One vector is turned by the same rotation once a step. Each row is the vector after some number of steps, and that number follows the row.
The counts run from 0 to 230.
[128 150 123  95  80 126 178 133 134 128 191 129 125 149 152 111 145 169
 145 144 146 161 125 160 134 138 157  73 155 147 126  91 126 137 152 131
 144  91 154 130 174  80 127 117 138] | 16
[142 179 131  99  94 141 125 118 141 107 131 103 174 151 143 110 165 138
 109 147 110 151 123 148 117 133 185 143 162 104  93 115 146 150 152 153
 174  91 143  90 110  84 132 140  89] | 93
[146 141 134 123 113 141 196 112 145 153 176 156 127 164 141  87 166 137
 162 159 150 120 111 142 155 143 125 142 136  95 126  90 103 134 152 105
 139  89 102  82 133  74 114 131 125] | 129
[151 171 156 108 101 133 139 112 138 163  84 128 171 118 125 114 151 132
 111 133 104 136 102 144  96 136 162 169 154 109  93 121 130 205 134 149
 148 113 149 109  84  90 135 139  99] | 79
[161 147 159  91  93 105 162 137 113 160 114 123 135 130 137 126 161 148
 142 110 138 136  81 173 140 166 156  91 105 141 129  81 108 175 136 116
 123 142 165 145 145  67 138 132 165] | 43
[143 170 154 125  75 132 160 115 147 152 172 153 115 122 147 134 139 170
 168 137 130 150  91 151 132 141 149 106 163 154 114 130 132 163 140 151
 158  72 140 111 130  93 140  91  90] | 3
[131 144 143  59  83  72 167 121 130 136 105 109 107 133 142 114 137 151
 123  99 119 126 136 159 106 143 136 113 144 143 113  97 142 206 114 141
 136 134 167 134 131  77 119 124 141] | 176
[129 163 136  87  89 104 166 127 112 140 103 100 178 160 147 104 152 156
 102 120 131 127 133 130 113 164 123 141 157 101 109  62 142 146 101 135
 158 117 164 114 135  75 154 139 156] | 71
[156 118 133 109 108 127 187 130 130 173 152 161 113 127 110 116 158 140
 150 134 120 126  89 180 141 137 164 113 134 130 111 109  99 206 154 120
  99 118 129 129 143  76  97 113 122] | 25
[137 163 159 107  92 102 175 109 145 169 139  97 158 141 133  90 121 167
 112 133 133 126 135 144  74 150 108 151 206 130 109 118 107 168 137 143
 140  93 131 110 142 103 117 130 111] | 183
[144 149 114  84  97 112 180 151 128 168 122 120 175 126  95  81 134 138
 113 174 114 126 109 166  98 167 131 150 152 113 115  80 102 164 115 135
 116 131 131 138 129  79 126 135 150] | 53
[119 146 100 113  92 156 167 116 148 131 163 165 149 140 130 102 164 143
 144 176 107 160 140 126 107 109 173 142 167 117 110 106 148 158 137 141
 163  71 139 112  99  84 132 146 106] | 107
[138 131 168 105 108 114 193 116 135 190 111 117 155 138 127  94 162 143
 124 140 145 143 123 145  73 139 137 114 142 138 122  98  88 168 144 108
 111 135 145 145 134  87 128 175 168] | 48
[151 162 139  97  86  99 145 129 115 144 125 127 134 121 115 138 137 160
 133 105  96 114 101 178 127 161 143 148 174 132 105 115 124 201 111 163
 140 104 155 123 122  82 129  91  96] | 189
[117 154 101 116  88 153 162 119 144 129 166 164 152 136 130 103 160 144
 147 183 109 163 125 131 115 120 170 141 165 111 110 104 155 149 134 145
 169  67 130 115 104  90 137 135 104] | 108
[144 170 122 108  75 138 163 126 155 139 184 155 115 120 143 116 123 160
 156 137 126 142 112 150 143 134 147 116 171 146 118 110 128 167 137 158
 160  73 153 105 129  82 129  95  87] | 1
[150 157 116  85  95 113 172 154 125 164 120 123 176 124  97  94 129 141
 119 165 114 122 100 166 111 177 129 152 151 112 117  75 105 157 107 140
 125 129 137 137 126  76 139 125 149] | 54
[122 157 163  90  77  89 180 107 139 162 132 103 138 139 151 103 125 172
 121 115 147 139 146 129  77 145 110 118 185 144 122  96 130 170 120 137
 151 103 163 129 145  99 133 135 143] | 180
[156 165 187 102  85  95 176 102 159 180 121 124 115 122 158  98 142 145
 162 145 161 137  82 143 117 163 121 108 106 138 126 115 121 171 147 106
 139 129 116 116 127  96 123 126 140] | 153
[123 119 165 131 103 111 185  95 121 150 157 148  94 155 132 137 191 157
 159 123 108 129 109 175 113 127 163 110 157 140  88 153 115 170 143 136
 124  96 103 110 140  93 114 113 103] | 8
[164 180 169 113  95 105 153 136 110 164 110 122 163 130 121 125 148 151
 143 120 128 113  86 166 124 187 126 140 142 132 127  84  90 139 104 141
 144 124 160 131 111  75 174 132 146] | 58
[115 144 138 114  91 114 155 112 100 150  83 151 154 137 128 134 174 156
 130 127  91 134 107 134 100 147 153 156 154 109  86 108 167 185  88 147
 158 107 146 127  94  86 156 124 128] | 83
[131 126 115 111  98 147 166 125 122 157 106 147 161 144 131 124 200 147
 130 148 118 161  90 145 138 134 191 106 100 108  98 100 142 189 150 112
 122 118 137 139 140  79 124 132 147] | 230
[119 121 141 128 116 150 180  92 129 140 135 170 130 163 144 118 187 140
 139 113 119 132 150 116 115  96 161 144 164 107 108 100 133 180 139 127
 152  83 153  94 102  76 127 163 114] | 103
[144 147 153  62  95  70 165 117 130 134 102  99 105 136 131 114 148 134
 121  99 112 113 122 179 111 149 142 124 137 131 102 114 128 207 126 139
 126 145 141 119 126  78 105 120 123] | 174
[121 150 151  73  75  83 175 114 137 149 118 109 118 136 150 110 129 165
 123 106 135 140 144 141  88 142 122 109 167 149 121  91 144 190 115 139
 149 121 176 138 141  87 131 131 151] | 178
[160 124 145 116 113 130 185 126 132 178 152 154 122 129 114 113 156 142
 148 134 121 125  85 178 142 140 162 117 131 127 108 115  94 202 164 117
  99 115 120 118 149  81  95 117 115] | 24
[136 134 146  96 108 115 193 126 140 185 116 115 166 138 106  80 152 137
 111 164 127 135 128 154  71 144 139 137 155 125 114  98  88 169 142 121
 106 134 130 137 131  89 117 167 160] | 50
[143 190 171  91  74  78 165 119 145 146 148  98 129 128 137 103 128 155
 150 152 140 133 114 165  91 180 107 122 160 154 127 116 109 122 114 146
 158 113 129 126 123  92 152 121 133] | 166
[165 153 137  95 105 109 167 146 125 147 151 103 153 143 104 102 161 131
 128 162 120 129  90 203 128 171 161 117 133 124 110 110  78 142 153 131
 107 133 114 124 153  75 112 129 134] | 38
[119 117 113 124 101 145 171 122 119 156 133 154 159 137 100 128 188 160
 130 153  86 155 122 156  98 115 187 134 168 125  94 124 123 193 138 139
 118  89 139 150 132  91 120 137 116] | 214
[146 138 177 108 102 113 182 116 126 183 109 119 140 137 141 112 164 150
 138 120 152 142 106 146  96 148 138  98 122 148 131  90  96 172 143 106
 119 137 162 147 144  81 142 167 174] | 46
[169 152 141  83  98 107 155 147 115 148 126 117 140 134 122 118 160 136
 133 127 125 130  76 193 148 173 162 102 106 130 119  90 102 167 142 123
 116 143 146 137 149  65 126 118 148] | 41
[146 173 155 105 101 123 157 119 123 150 108 101 181 158 150 103 143 157
 104 107 145 120 128 127 116 159 116 152 168 105 119  70 115 142 116 136
 160 106 170 100 129  78 152 150 142] | 73
[130 161 138 138  93 143 157 109 118 133 163 158 147 156 145 127 182 160
 165 162 119 139  88 143 150 154 157 137 147  98 102 111 149 124 129 133
 169  69 104  95 123  89 150 103 105] | 112
